In the rows, zero is written as 100.
The same turns and mirrors carry the whole set onto itself, and each row onto the other rows of its family. Which rows share a family with each named row? Give them in list order.
These 30 rows form 5 families of 6 rows each.
k_600: [57 106 96 72 127 93 81 70 85]
k_275: [83 78 104 83 143 88 73 96 72]
k_397: [130 96 83 88 73 114 133 98 108]
k_777: [108 107 64 82 103 83 133 67 103]
k_497: [82 96 126 117 101 85 59 113 70]
k_215: [98 63 115 119 92 142 107 108 77]
k_505: [94 67 98 63 121 123 105 92 62]
k_244: [78 93 77 107 117 149 110 82 114]
k_544: [90 114 101 109 81 48 105 74 90]
k_568: [110 104 70 118 78 129 135 87 104]
k_345: [112 106 98 57 82 65 111 87 83]
k_851: [58 102 121 139 92 108 76 91 98]
k_111: [95 112 93 131 85 124 100 99 134]
k_886: [108 82 91 124 105 148 96 118 97]
k_928: [96 91 81 59 137 109 85 98 74]
k_927: [95 80 123 131 103 132 112 129 97]
k_679: [73 93 139 93 116 76 83 115 69]
k_774: [113 104 121 113 52 75 106 103 96]
k_399: [79 73 135 96 97 92 79 100 53]
k_687: [95 83 94 63 141 121 117 109 86]
k_604: [92 118 71 66 120 105 101 80 121]
k_820: [89 110 126 134 66 82 123 105 96]
k_428: [84 116 111 129 62 70 95 88 82]
k_366: [87 74 123 137 114 106 71 113 85]
k_214: [72 126 114 101 94 67 70 89 108]
k_941: [108 103 87 137 72 94 129 84 114]
k_971: [107 103 80 93 95 120 156 94 108]
k_828: [84 116 104 66 103 59 123 84 79]
k_45: [102 67 87 106 136 138 99 105 95]
k_574: [92 116 72 64 102 75 113 69 76]

Which other rows belong to the same family as k_574? k_497, k_568, k_886, k_928, k_428
Which other rows belong to the same family as k_345? k_397, k_215, k_505, k_774, k_399
Which other rows belong to the same family as k_679? k_927, k_687, k_820, k_971, k_828
Which other rows belong to the same family as k_777? k_275, k_544, k_366, k_941, k_45

The same turns and mirrors carry the whole set onto itself, and each row onto the other rows of its family. Which rows share a family with each named row? Give them in list order.
These 32 rows form 8 families of 4 rows each.
k_838: [101 95 115 107 126 85 118 47 31 126 115 89 126]
k_602: [75 90 118 94 136 70 126 67 38 133 108 95 123]
k_612: [77 85 105 116 111 103 88 160 75 108 91 70 122]
k_546: [96 110 122 95 72 101 99 105 96 100 101 69 175]
k_443: [86 96 104 100 145 73 140 66 42 114 113 98 113]
k_819: [95 133 109 107 94 114 124 83 39 88 156 109 95]
k_456: [56 90 88 128 106 100 84 142 81 116 114 58 116]
k_831: [104 132 84 105 96 100 119 78 46 77 138 103 82]
k_294: [64 103 90 122 98 104 92 135 88 114 86 57 91]
k_95: [102 130 92 103 102 91 115 77 47 70 136 112 81]
k_735: [95 114 120 93 71 112 92 114 95 93 94 76 172]
k_277: [88 120 111 69 91 105 90 106 110 100 106 67 161]
k_748: [73 94 98 121 82 104 63 143 78 108 89 77 104]
k_20: [95 116 107 82 84 112 78 108 94 97 88 78 173]
k_919: [79 93 93 139 102 106 73 141 71 107 90 69 102]
k_905: [90 138 99 91 99 114 125 94 45 73 151 111 99]
k_168: [96 130 82 99 90 117 108 84 30 94 152 118 106]
k_232: [97 106 123 84 74 111 67 109 89 114 84 75 159]
k_979: [93 98 120 89 145 62 105 71 36 116 101 107 117]
k_237: [99 118 108 83 70 103 80 91 100 110 88 82 164]
k_451: [61 98 81 129 102 103 71 139 75 111 85 71 112]
k_747: [93 125 90 109 101 118 113 81 34 92 158 114 100]
k_260: [108 138 108 113 92 113 111 89 27 76 132 117 101]
k_622: [101 98 120 108 127 69 120 51 34 121 112 88 129]
k_598: [59 98 92 124 98 104 84 135 83 119 77 65 102]
k_148: [69 131 105 80 69 109 82 112 97 119 98 80 159]
k_635: [87 142 95 104 108 105 134 73 45 85 150 107 112]
k_761: [79 125 104 77 64 107 85 116 89 115 104 81 166]
k_935: [71 94 103 110 114 98 81 158 70 114 86 66 112]
k_844: [96 93 109 96 116 72 118 58 31 131 87 111 110]
k_164: [90 90 123 91 130 67 129 62 47 126 109 102 107]
k_495: [93 99 120 87 141 63 113 59 47 115 109 109 117]

Which other rows belong to the same family as k_838? k_612, k_95, k_148
Which other rows belong to the same family as k_495? k_735, k_747, k_598
Which other rows belong to the same family as k_168? k_546, k_294, k_979
Which other rows belong to the same family as k_602? k_919, k_905, k_237
Which other rows belong to the same family as k_20? k_819, k_451, k_164

